One turn moves each row of this set onto another row. After a few examples, where does it send each row asked below?
feluf: [-24 -14  29 -16 -20  -8 -23  11 -12  37  19  14  24]
Giluz: [  8 -17  23  15 -26  18 -45  20  -4   1 -28  27  11]
miza: [  5  -3  21  20 -35   8 -37  11  -1   8 -27  40  13]
losut: [ 34  -1 -22 -19 -24 -21 -26   3   4 -15 -31  19  20]
Dis: [-18 -20   7  12  34  24 -18  13  -7 -39 -11 -10  -7]
Nuf: [-31   7   5  43 -22  -5  -2  23  11 -25 -27   2   9]
zaf: [-31  -9  25 -14 -22 -20 -12  15  -7  29  24  17  26]
nug: [  9   0  23  24   2 -23  10 -26  -1  26 -39   2  45]
gino: [ -5  18  36   9  -9   3  26 -16  12 -21 -17  27  45]
mufab: [  5 -16  -7   1  38  25   6 -15 -11   7 -26 -29   7]
ver: [ -3  -5 -18 -27 -35  17  22  22 -12   5  20  13   5]
fet: [-15 -23  -3  25  -1  31 -14  27   7 -17 -19  37 -14]
Zak: [ -4 -27  21 -12  18  33  12   7 -32   1  -3  -2 -20]
depiz: [ -2  -2  10  10  41 -11  45 -13  -2 -12  -2   6  31]
pafi: [ 10   9 -10   9   2  12  -2 -15  22 -14 -30 -20 -28]
vab: [ -7   6 -47  -6  -4  14   0 -11 -10  22 -28   7  36]
zutun: [  4  -5 -22  24  43 -14  20  -2 -10  -4  13   4  38]
demu: [ 33  -6 -18 -12 -12 -16 -35  -8   1 -21 -37  -3  17]
vedu: [-31   5  28  -6  -5  20  19   6 -19  24  23  23  -8]
Zokal: [-11 -16  29   2  42  17   8 -21 -17 -22  11   0  23]
Zam: [  7 -12  35   4 -35  -3  -1  36  11 -11 -29  10 -17]
Fitur: [  3   2  13 -39 -10   4 -12   0 -24   0  23  43  36]
maf: [ 15   5  23  -9   5 -45   6   6  -4   7  -9 -13  47]
bopav: [ 21  18 -31   6  13  10  -4 -15   8 -19 -37 -10  -2]
vak: [-15 -20   5  32   8  36  -2  24   9 -16 -17  25 -15]
gubol: [ -2   4 -42   3  -5 -11 -42  14   8  -4   0 -13  22]
Pigo: [ -3 -11  17  23 -31  20 -40  26   1  15 -29  29  11]
Valez: [ 28  -4 -24  -8 -16  -8 -36 -10   9 -25 -36   9  27]
Teme: [ 15  22  18  -7 -11 -49   9  12  13   3 -10  -9  36]
vuz: [  7  11 -35   6  23  21  -3 -20  -2 -18 -24 -12  -6]
Kodep: [  1   2   3   3  33 -22  41 -10   3  -5   8   5  38]
luma: [ 25  12  19 -11  -5 -41  16   4  -3   0 -11 -11  42]
buzuf: [ -2 -15   0   0  15  37  -2  40   4 -20   2  44   2]
fupa: [-18  -7  12  -8 -25 -18 -17  14   0  44  17  18  30]
demaf: [-29   9  32  -8  10   9  21 -23 -23  23  -8  24  -7]
miga: [-28   5  21 -14  10  26  21   1 -19  15  24  18 -11]

Kodep turns into bopav
Zam turns into Fitur
And these:
ver turns into gino
Dis turns into Zak
losut turns into miza
buzuf turns into demaf
demu turns into Giluz
luma turns into Valez
vak turns into miga

One turn moves each row of this set onto another row. After a few examples, where does it send each row asked below?
Tori: [-30 -44  16  13  21  24  -9  40  12   6   9 -24 -60 -12  -3  51   7 -22]
kurir: [-24  14  27 -44 -25  17   3  53  27  -2 -32 -24  -7 -28 -32   2 -20  34]
zegu: [  7 -42  21 -24   6  -7 -15  77  21 -32 -40   7   1 -24   8  21  -4  30]
ved: [-15 -23   4 -26   3 -18 -32  76  16  -9 -22  -7 -67  -5 -20  -7  12   4]
Buf: [-11  19  27 -30 -13  22 -12  54  31  -5 -21 -23  -7 -38 -39 -11 -32  39]
bibim: [ -3  21  13 -12  -8  22 -29  55  26  12 -19 -20  -4 -37 -30 -22 -27  42]
pifi: [-50 -15  30  14  -5  26 -31  16  41   2  20 -56 -29 -37  -9  30   5  19]
zivu: [ 16  17   8 -36  37 -14 -16  51   1   3  -7 -44  -8   8 -13  16   1 -18]
lav: [  3  24   2 -36  33 -23 -20  38   6 -17  -7 -35 -30  -4   4  -9   9  -5]
dede: [-45 -14  23  23  -1  25 -38  11  38  12  23 -55 -23 -34  -1  26   5  22]
ket: [-45 -12  20  24  -2  25 -40  13  32  25  12 -58 -11 -29   8  33  13  15]
Kudaz: [  2 -33  23 -28  11  -7 -14  69  28 -44 -31   5  -3 -34  11  11  -8  34]
vudob: [-50 -19  23  20 -11  26 -30  15  30  25   6 -57 -12 -27   5  43  16  13]
salid: [ 15 -38  21 -20   8  -5 -20  77  16 -16 -35   1  17 -18   8  27  -8  26]
rovek: [ -3  18   8 -13 -17  20 -31  53  12  29 -29 -12   3 -32 -13 -17 -15  40]
vikuz: [-54 -19  32  10 -12  26 -24  19  41   4  12 -55 -28 -32  -8  41   6  18]
Lege: [-37 -37  13  17  23  23  -9  35  13  -6  14 -23 -70 -19   7  38   8 -17]
poto: [-57 -23  28  10 -18  24 -22  17  35  15   5 -57 -19 -27  -4  50  13  11]
guse: [-27  12  14 -38 -33  12   3  54  19  14 -45 -18   1 -26 -15   5 -11  32]
tumun: [ -6 -34  11 -25   8  -7 -31  88  10  10 -24 -14 -44  10 -41  15   3 -11]
Pul: [ 11 -11  15 -32  24  -6 -28  73   1  17 -15 -33 -14  14 -38  27  -4 -22]
voba: [-23 -30  14  16  27  25  -7  37   3  17  13 -31 -46  -8   1  57   4 -30]
Nisaf: [-23  -8   7  16  38  22  -8  19   6  -1  20 -33 -53 -17  20  35  10 -19]
sudo: [-17 -14  12  17  37  24  -5  24   3   7  16 -38 -43  -8  10  50   6 -25]
Pape: [-15  13   5 -24 -29  14 -16  52   7  29 -42 -13   6 -27  -8  -5  -7  37]
bag: [ 22 -15  17 -18  29  -5 -21  58  18 -33 -21  -7  18 -27  14  10 -12  30]
Tazav: [-13   4  -3 -34  21 -21 -25  51  12 -22 -16 -15 -60 -14   2 -21  20   4]
Veru: [ 26 -24  22 -17  22  -5 -22  68  10 -18 -27  -4  24 -24  11  23 -12  24]
Tet: [ 12 -19  22 -21  24 -10 -19  63  24 -46 -23  -2   6 -34  20   2 -11  35]
gume: [-30 -21  10  18  31  20  -9  21  16  -9  18 -28 -65 -23  14  31  12 -14]

Pul turns into zivu
vudob turns into ket
And these:
Veru turns into bag
Tori turns into voba
bibim turns into Buf

One turn moves each row of this set onto another row. After a few examples, where does it send each row asked below?
dutu: [ 20  17  27   1 -39  -9   1   1  11   5  15   4  -2 -20 -29 -31  -4 -15
  47  -1  40  -3 -11]
nosim: [ -1  31 -21  31 -35  39  13  -8  29 -48   4 -13  10  -2 -27   1  -6 -39
 -14 -26 -19   2 -23]
gebuz: [ 14 -14 -19   3  24   1   2   5  -6  41 -19  20 -15 -22  14   5 -15  12
 -20   8  15  10 -26]
katom: [ 10 -20 -17  -1  16 -10   2   7  -4  46 -18  18 -21 -25   5   4 -15   9
 -19   6  13  11 -22]
Mez: [  2   3  -8  28 -40  19  -1  -9  24 -52  18 -12 -10  -3 -15   6 -10 -46
 -26 -36 -13   0 -32]
fanoz: [ 19  26  28  -3 -25   7  -6   5 -15  -4  21  -6   2 -26 -25 -33 -28  -4
  44  10  28   6 -19]
reg: [-16 -20  15 -18  12 -32 -12  -3  18  28 -17 -12 -15 -15  31 -26   7 -11
  -7  12  -5  -6  23]
mav: [-11 -18  12 -15  13 -38 -10  -9  23  27 -14  -9 -12 -15  32 -22   6  -5
 -14   9   1  -1  20]
lod: [ -9  23   1  20 -33  22  -5 -13  25 -64  12 -29   3  -2 -13 -10 -11 -42
 -18 -22 -28   2 -11]
bodif: [ 22  14 -35  26  -6  35   9  -5  25 -16  17 -10  30  13 -18  17 -10 -13
 -20 -46 -20 -21 -17]
Gival: [ 16 -14  -6  14 -12   4  -6 -10  26 -29  35 -16   9  16  -1   8 -15 -22
 -36 -53 -22 -23  -9]
dufi: [ -7   7 -12   7  26  36   2   9   3  40 -38  -9  10  -6  20 -15   5   2
  15  32  -3   4   9]
dute: [  6  21 -10  12   3  25  -4 -13  28 -35  20 -39  36  18  -1  -7 -13 -14
 -16 -37 -39 -22  10]
Ruziz: [ -7   7  -6   7  28  30   2   5  13  34 -33 -10  10   1  29 -16  10  -1
  16  32  -3   2  12]
Misi: [ 14   5  37   3 -35  19  -9   8   0  -2  22  -7  -2  -7  -5 -34  -8 -20
  52  11  34  -5 -14]

bodif turns into dute
nosim turns into lod
And these:
Ruziz turns into mav
dutu turns into fanoz
dufi turns into reg

